(in the rows, 128 means zero)
Named turns come first, each shown by rows before and after it. Which turns, in which order, take the first row of each pair that follows to the second? Write the first one first, as in the answered first pair.
Q_516 (before |-> after):
[161 129 145 124 129 136 132 132 143 172 129 178 127 119] |-> [167 132 128 118 105 149 142 130 139 128  89 170 109 120]
[152  99 121 121 147 155 134 109 130 121 143 105 124 109] |-> [156 102 126 119 152 149 141 114 137 129 153 104 126 109]
[ 96 118 128 154 111 133  81 139 118  71 123 108 153 164] |-> [ 99 122 152 158 145 116  90 157 136 129 171 119 173 159]
Q_191 (before |-> after):
[143 155 137 128 149  93 139 154 159 164 112 187 135 133] |-> [136 148 114 130 118 105 118 132 135 115  60 183 123 142]
[135 147 153 126 132 116 135 183 155 110 132 160 150  99] |-> [131 142 133 122 112 126 126 168 141  77  96 159 139 105]
[146 133 138 133 130 107 129 135 139 124 139 125 130 128] |-> [150 133 126 128 113 114 130 129 134 109 120 125 122 127]
Q_467 (before |-> after):
[130  97  99 127 117 200 120  78  97 145 112 113 109 105] |-> [146 110  98 110 109 192 165 112 128 125 120  98  88 104]
[123  95 136 140 146 153 111  94 116 147 173 117 142 109] |-> [127  96 127 126 134 152 142 112 128 120 181  90 124 104]
[154  94  89 136  98 181 121  47 102 116  80 135  98  93] |-> [174 108  83 120  89 172 170  75 133  98  84 119  72  92]
[149 129 118 110 101 135 173 150 144  93 132 128 109 125] |-> [155 146 131 114 118 124 148 153 151 150 120 181 129 125]
Pairs:
Each pair is two turns apart.
[103 134 114 121  87 125  68 141  97  79  36 162 115 159] |-> [ 62  81 129 139 116 132  71 128  74  69 134  78 131 154]
Q_516, Q_467
[109 106 109 138  93 119  85 106  84 111  90 127 131 142] |-> [101  87 131 146 124 116  99 118  85 132 162  90 142 134]
Q_516, Q_467
[154 126 103 136 105 113 169 116 167  77 160  84 122 113] |-> [133 139  97 143  86 105 110 101 137  64  85 136 135 140]
Q_467, Q_191
[147 106 136 119 155 145 173 140 156 181 190 131 149 113] |-> [116  74 128 134 150 163 130 105 117 160 194 112 161 115]
Q_467, Q_467
[143 122 147 130 118 130 159 129 141 135 149 111 108 110] |-> [133 115 158 144 128 135 119 107 125 161 144 134 130 112]
Q_467, Q_467
[ 95 137 140 153 144 116 110 143  89 105 147 119 145 162] |-> [119 160 138 136 138 108 152 177 126 112 146 127 129 162]
Q_467, Q_467
[168 162 121 136 125 135 166 155 170 154 113 130 118 121] |-> [106 130 142 173 143 125  80 124 105 153 118 126 163 143]
Q_191, Q_516
[130 142 148 125 138 141 121 125 128 177 144 157 145  93] |-> [136 148 148 117 136 139 151 141 145 164 159 134 138  91]
Q_467, Q_516
[167 111 101 109 123 167 179 108 141 107 146  83  95 102] |-> [165 130 126 127 151 152 122  93 134 200 129 179 137 103]
Q_467, Q_467
[126 124 102 140 103 139  95 100 119 114 106 120 106 117] |-> [146 145 130 128 132 113 136 145 162 165 143 135 114 109]
Q_516, Q_516
[111 127 158 131 144 143  89 115 103 133 130 107 116  97] |-> [136 131 136 122 128 155 105 106 112 124 107 114  99  88]
Q_191, Q_191
[137 126 113 163  92 107  94 114  86 109 112 131 106 134] |-> [162 155 137 151 118  83 137 162 133 159 151 146 108 124]
Q_516, Q_516
[155 135 103 115 121 144 149 111 157 137 112 138  83 121] |-> [106 110 131 146 147 137  95  94 114 158 153 123 129 132]
Q_516, Q_191
[112 142 138 123 165 120 147 151 144 136 168 134 147 131] |-> [124 168 127 119 148 118 141 150 154 133 119 171 137 139]
Q_516, Q_467
[147 116 120 136 142 161 123  95 132 166 143 144 133 103] |-> [118 119 107 141 110 150  98  98 107 107  99 131 128 129]
Q_516, Q_191
[101 108 137 141 132  99  79 131 118 118 127 121 159 127] |-> [103 113 145 137 147  90  96 146 132 136 140 124 157 124]
Q_516, Q_467
[141 134 124 123 122 129 138 132 145 131 112 129 121 131] |-> [137 131 117 130 120 135 135 122 133 119 109 119 118 137]
Q_516, Q_467
[150 144 106 131  79 150 130 100 115 136  78 172  88 112] |-> [119 101 106 147  87 168 115  75  78 113 122 112  95 104]
Q_516, Q_467
[145 111 134 124 166 154 143  94 115 165 201 109 147  95] |-> [157 117 128 116 163 152 163 109 131 160 202 102 140  93]
Q_467, Q_467
[126 124 146 145 138 137 102 126 126 122 146 121 139 121] |-> [132 134 148 141 144 131 112 137 139 138 143 136 143 119]
Q_516, Q_467
[109 117 134 145 116 146 109  92  92  99 106 117 123  98] |-> [107 112 155 148 145 139 125 110 105 126 160 103 130  94]
Q_516, Q_467
[ 87 120 123 129 129 105 146 133 108  89 104 115 115 138] |-> [126 125 126 116 158 116 183 135 146 154 142 134 112 112]
Q_516, Q_191
[152 153 153 132 134 125 119 143 135 166 110 180 139 114] |-> [125 144 161 146 132 118  89 136 112 153 112 171 148 130]
Q_191, Q_191
[152 148 125 108  83 106 154 155 165 119  71 113 107 124] |-> [113 111 169 137 141  99 112 134 142 194 158 106 166 119]
Q_516, Q_191
[164 121  94 118 113 194  99  79 106  97 152 156 114 123] |-> [197 147 111 102 130 168 148 128 159 140 182 169 113 116]
Q_516, Q_516
[129 120 138 127 136 122 161 142 147 122 185  92 128 117] |-> [114  96 119 136 117 140 126 111 116  85 157  81 127 126]
Q_516, Q_516
[ 89 106 184 122 168 100  71 148  88 153 122 153 168 152] |-> [ 99 104 189 106 177  91 130 179 116 135 176  99 150 143]
Q_467, Q_516
[165 140 124  96 169 132 124 139 133 207 131 159 140 112] |-> [163 144 104  97 137 146 101 112 114 172  67 175 129 119]
Q_516, Q_467
[144 145 100 112 161 145 105  81 133 184 137 173 134 106] |-> [137 121  76 107 133 158 142  83 121  98 153  90 100 105]
Q_467, Q_467
[187 142 120 103 113 155 177 145 164 174 111 159 115 121] |-> [177 138 124 114 115 155 141 130 143 190  90 187 128 123]
Q_467, Q_516
[195 146 130 105 184 138 151 111 161 166 175 127 139 105] |-> [115 123 155 137 183 116  68  98  98 130 175 101 181 144]
Q_191, Q_191
[112 120 115 134 103  91 100 133 117  85  96 123 129 141] |-> [125 137 140 128 138  71 128 166 148 147 139 134 143 129]
Q_516, Q_516
[100 109  99 150 104 150 114  91 137  44 105  71 104 147] |-> [119 139 135 137 139 103 172 168 197  97 171  64 111 145]
Q_191, Q_516
